50 stands for zero in the data rows.
Some points:
array([43, 39, 36, 38, 38, 44, 34, 45, 43, 73, 40, 47, 25, 42, 57, 39, 52, 46, 69, 78, 56, 65, 58, 67, 37, 39, 60, 29, 77, 30, 57, 72])
array([63, 59, 47, 34, 45, 44, 54, 54, 59, 51, 48, 47, 48, 41, 55, 44, 50, 75, 51, 50, 54, 52, 41, 48, 36, 53, 34, 58, 39, 44, 51, 53])
array([57, 44, 33, 59, 67, 36, 63, 39, 55, 50, 46, 47, 51, 40, 43, 74, 53, 35, 63, 50, 57, 56, 59, 43, 50, 48, 68, 50, 41, 53, 35, 59])
array([64, 32, 55, 55, 63, 63, 47, 40, 52, 34, 54, 47, 36, 63, 55, 48, 19, 40, 64, 57, 58, 39, 50, 47, 47, 45, 52, 59, 47, 46, 37, 33])
array([61, 50, 38, 37, 43, 40, 58, 50, 57, 45, 46, 33, 59, 28, 41, 43, 62, 62, 33, 77, 52, 62, 52, 66, 30, 48, 41, 62, 44, 58, 52, 60])
array([36, 64, 35, 53, 41, 38, 44, 74, 65, 39, 40, 49, 45, 41, 57, 38, 42, 29, 38, 32, 47, 54, 40, 68, 48, 34, 59, 53, 30, 82, 30, 29])
array([40, 65, 52, 48, 40, 60, 43, 50, 45, 39, 57, 59, 42, 62, 67, 44, 32, 39, 28, 39, 45, 35, 49, 48, 50, 36, 55, 42, 38, 67, 42, 46])
array([38, 41, 43, 43, 34, 58, 38, 48, 48, 46, 44, 35, 36, 46, 46, 47, 65, 62, 60, 60, 55, 40, 58, 50, 89, 37, 55, 52, 54, 36, 46, 57])
array([59, 55, 45, 42, 42, 56, 54, 57, 61, 40, 40, 44, 39, 48, 52, 50, 57, 64, 42, 55, 51, 45, 34, 44, 51, 54, 47, 58, 42, 49, 38, 47])
array([36, 48, 55, 57, 40, 56, 50, 52, 33, 43, 56, 52, 45, 59, 39, 57, 62, 66, 40, 50, 63, 43, 50, 53, 45, 52, 53, 54, 46, 49, 48, 48])
array([43, 36, 60, 62, 74, 46, 48, 79, 40, 64, 43, 61, 45, 60, 46, 40, 48, 54, 58, 49, 55, 62, 46, 75, 57, 27, 27, 51, 77, 35, 63, 30])
array([52, 50, 53, 62, 59, 47, 71, 39, 99, 47, 69, 56, 66, 41, 40, 65, 41, 56, 55, 33, 46, 37, 50, 49, 63, 63, 53, 45, 55, 35, 47, 59])
array([57, 62, 59, 43, 45, 53, 45, 41, 50, 63, 48, 54, 45, 70, 68, 49, 53, 41, 54, 43, 50, 53, 37, 30, 53, 57, 39, 35, 59, 63, 67, 60])
array([59, 57, 36, 54, 49, 50, 66, 60, 62, 40, 34, 34, 43, 42, 44, 57, 67, 46, 55, 44, 36, 56, 41, 52, 41, 53, 50, 49, 49, 62, 42, 46])
array([36, 52, 59, 47, 41, 62, 37, 52, 44, 35, 40, 41, 51, 46, 45, 37, 57, 57, 50, 48, 57, 40, 65, 43, 44, 58, 58, 58, 45, 44, 48, 47])
array([59, 59, 56, 53, 33, 61, 54, 41, 46, 47, 50, 57, 53, 46, 42, 71, 52, 52, 49, 41, 42, 37, 43, 41, 62, 63, 47, 49, 56, 39, 47, 44])
array([58, 65, 52, 37, 66, 52, 33, 44, 61, 53, 50, 50, 47, 53, 72, 43, 48, 68, 40, 43, 54, 53, 30, 46, 44, 53, 32, 45, 55, 51, 53, 59])
array([56, 61, 55, 65, 54, 61, 74, 41, 40, 60, 68, 69, 65, 46, 49, 57, 50, 38, 55, 41, 24, 48, 36, 51, 69, 66, 50, 38, 54, 38, 65, 61])
array([61, 55, 53, 51, 36, 68, 48, 43, 53, 50, 43, 57, 40, 55, 71, 57, 56, 55, 46, 20, 43, 32, 38, 44, 59, 56, 38, 30, 48, 46, 55, 48])
array([59, 52, 48, 44, 46, 52, 45, 51, 55, 34, 51, 41, 56, 52, 43, 58, 49, 54, 54, 59, 58, 32, 52, 38, 44, 58, 43, 61, 45, 44, 48, 50])
array([34, 34, 44, 51, 41, 61, 39, 44, 39, 58, 33, 45, 29, 66, 54, 52, 58, 64, 65, 58, 58, 53, 55, 57, 52, 34, 51, 37, 67, 33, 40, 45])
array([44, 43, 65, 67, 58, 46, 51, 74, 38, 64, 55, 60, 49, 53, 34, 46, 49, 55, 51, 61, 55, 53, 54, 67, 50, 50, 35, 53, 63, 47, 55, 46])
array([58, 55, 49, 57, 43, 59, 57, 44, 49, 50, 56, 64, 48, 51, 54, 66, 53, 58, 51, 54, 37, 29, 43, 40, 63, 69, 53, 39, 50, 54, 47, 40])
array([61, 33, 38, 42, 61, 53, 61, 33, 32, 53, 52, 39, 49, 45, 56, 52, 36, 41, 59, 66, 79, 63, 55, 55, 36, 38, 56, 45, 39, 60, 57, 57])
array([37, 60, 45, 35, 42, 44, 38, 46, 62, 37, 54, 66, 45, 31, 64, 26, 29, 35, 34, 41, 34, 50, 44, 56, 44, 44, 58, 45, 38, 63, 40, 51])
array([41, 53, 31, 62, 47, 31, 53, 63, 46, 44, 43, 42, 51, 40, 34, 54, 69, 50, 35, 45, 62, 65, 58, 51, 40, 42, 71, 58, 58, 53, 48, 52])
array([60, 38, 55, 63, 68, 43, 67, 44, 43, 44, 60, 71, 68, 35, 43, 62, 32, 51, 57, 40, 47, 41, 49, 48, 64, 57, 54, 44, 49, 38, 33, 58])
array([58, 45, 58, 51, 45, 65, 53, 49, 52, 52, 38, 40, 69, 64, 43, 51, 51, 42, 51, 50, 38, 40, 54, 42, 57, 63, 47, 64, 42, 51, 56, 46])
array([56, 58, 38, 45, 45, 57, 47, 69, 73, 46, 33, 53, 48, 32, 56, 50, 70, 38, 51, 42, 38, 55, 26, 62, 40, 36, 30, 56, 45, 62, 45, 30])
array([59, 64, 62, 46, 48, 53, 49, 36, 53, 66, 44, 57, 48, 72, 72, 56, 58, 42, 42, 53, 45, 48, 38, 34, 58, 52, 44, 41, 53, 52, 70, 59])
array([60, 53, 61, 33, 74, 27, 47, 41, 54, 51, 51, 39, 65, 59, 50, 43, 59, 50, 53, 50, 56, 62, 65, 34, 45, 63, 44, 71, 54, 54, 24, 34])
array([37, 42, 65, 35, 59, 26, 34, 49, 54, 45, 53, 51, 56, 54, 55, 43, 59, 43, 62, 50, 36, 60, 65, 39, 43, 56, 66, 65, 54, 53, 66, 67])
array([38, 47, 63, 65, 52, 47, 63, 59, 31, 62, 66, 49, 59, 47, 41, 37, 46, 53, 41, 49, 47, 60, 57, 57, 56, 48, 37, 55, 56, 49, 63, 45])
array([40, 64, 59, 63, 43, 49, 57, 45, 32, 69, 81, 71, 62, 60, 55, 42, 33, 40, 21, 47, 59, 65, 42, 53, 59, 42, 51, 26, 41, 61, 71, 39])
array([55, 43, 41, 46, 50, 56, 43, 47, 48, 35, 50, 36, 62, 47, 54, 54, 42, 64, 60, 58, 57, 46, 59, 44, 38, 53, 46, 51, 38, 50, 43, 45])
array([35, 48, 49, 67, 62, 41, 53, 52, 34, 56, 72, 57, 29, 43, 32, 50, 52, 68, 40, 44, 63, 53, 55, 47, 49, 52, 39, 51, 49, 51, 50, 46])
array([59, 38, 36, 50, 65, 56, 53, 39, 48, 59, 49, 36, 54, 48, 55, 65, 37, 34, 57, 63, 71, 64, 62, 50, 45, 45, 70, 38, 42, 51, 39, 50])
array([35, 52, 60, 41, 59, 29, 30, 43, 58, 41, 39, 56, 53, 57, 45, 39, 53, 48, 59, 49, 37, 61, 66, 39, 49, 59, 66, 67, 56, 53, 63, 68])
array([45, 44, 36, 35, 44, 58, 44, 53, 45, 71, 50, 46, 44, 31, 40, 33, 60, 53, 61, 66, 38, 51, 57, 61, 32, 35, 69, 51, 63, 43, 56, 75])
array([41, 52, 63, 52, 45, 47, 49, 63, 34, 51, 50, 43, 58, 62, 33, 48, 52, 46, 43, 54, 48, 44, 60, 55, 53, 53, 51, 48, 48, 51, 61, 43])
array([63, 37, 63, 58, 44, 58, 61, 57, 54, 41, 49, 50, 64, 71, 47, 61, 36, 35, 56, 43, 41, 49, 58, 58, 58, 59, 51, 63, 48, 49, 51, 45])
There is one direction along which these points spread out most. Take the direction at right angles to it along which they spread out most. Go by this last direction. How many in every 100 of the points above lie lower along it than each point below? Round to a whole number. More than half of the points above lie lower than the first one.
array([59, 59, 56, 53, 33, 61, 54, 41, 46, 47, 50, 57, 53, 46, 42, 71, 52, 52, 49, 41, 42, 37, 43, 41, 62, 63, 47, 49, 56, 39, 47, 44]) 56
array([57, 44, 33, 59, 67, 36, 63, 39, 55, 50, 46, 47, 51, 40, 43, 74, 53, 35, 63, 50, 57, 56, 59, 43, 50, 48, 68, 50, 41, 53, 35, 59]) 27
array([58, 55, 49, 57, 43, 59, 57, 44, 49, 50, 56, 64, 48, 51, 54, 66, 53, 58, 51, 54, 37, 29, 43, 40, 63, 69, 53, 39, 50, 54, 47, 40]) 54
array([35, 52, 60, 41, 59, 29, 30, 43, 58, 41, 39, 56, 53, 57, 45, 39, 53, 48, 59, 49, 37, 61, 66, 39, 49, 59, 66, 67, 56, 53, 63, 68]) 46
array([40, 65, 52, 48, 40, 60, 43, 50, 45, 39, 57, 59, 42, 62, 67, 44, 32, 39, 28, 39, 45, 35, 49, 48, 50, 36, 55, 42, 38, 67, 42, 46]) 24
array([45, 44, 36, 35, 44, 58, 44, 53, 45, 71, 50, 46, 44, 31, 40, 33, 60, 53, 61, 66, 38, 51, 57, 61, 32, 35, 69, 51, 63, 43, 56, 75]) 68
array([36, 48, 55, 57, 40, 56, 50, 52, 33, 43, 56, 52, 45, 59, 39, 57, 62, 66, 40, 50, 63, 43, 50, 53, 45, 52, 53, 54, 46, 49, 48, 48]) 71
array([34, 34, 44, 51, 41, 61, 39, 44, 39, 58, 33, 45, 29, 66, 54, 52, 58, 64, 65, 58, 58, 53, 55, 57, 52, 34, 51, 37, 67, 33, 40, 45]) 80
array([36, 64, 35, 53, 41, 38, 44, 74, 65, 39, 40, 49, 45, 41, 57, 38, 42, 29, 38, 32, 47, 54, 40, 68, 48, 34, 59, 53, 30, 82, 30, 29]) 0
array([59, 57, 36, 54, 49, 50, 66, 60, 62, 40, 34, 34, 43, 42, 44, 57, 67, 46, 55, 44, 36, 56, 41, 52, 41, 53, 50, 49, 49, 62, 42, 46]) 7
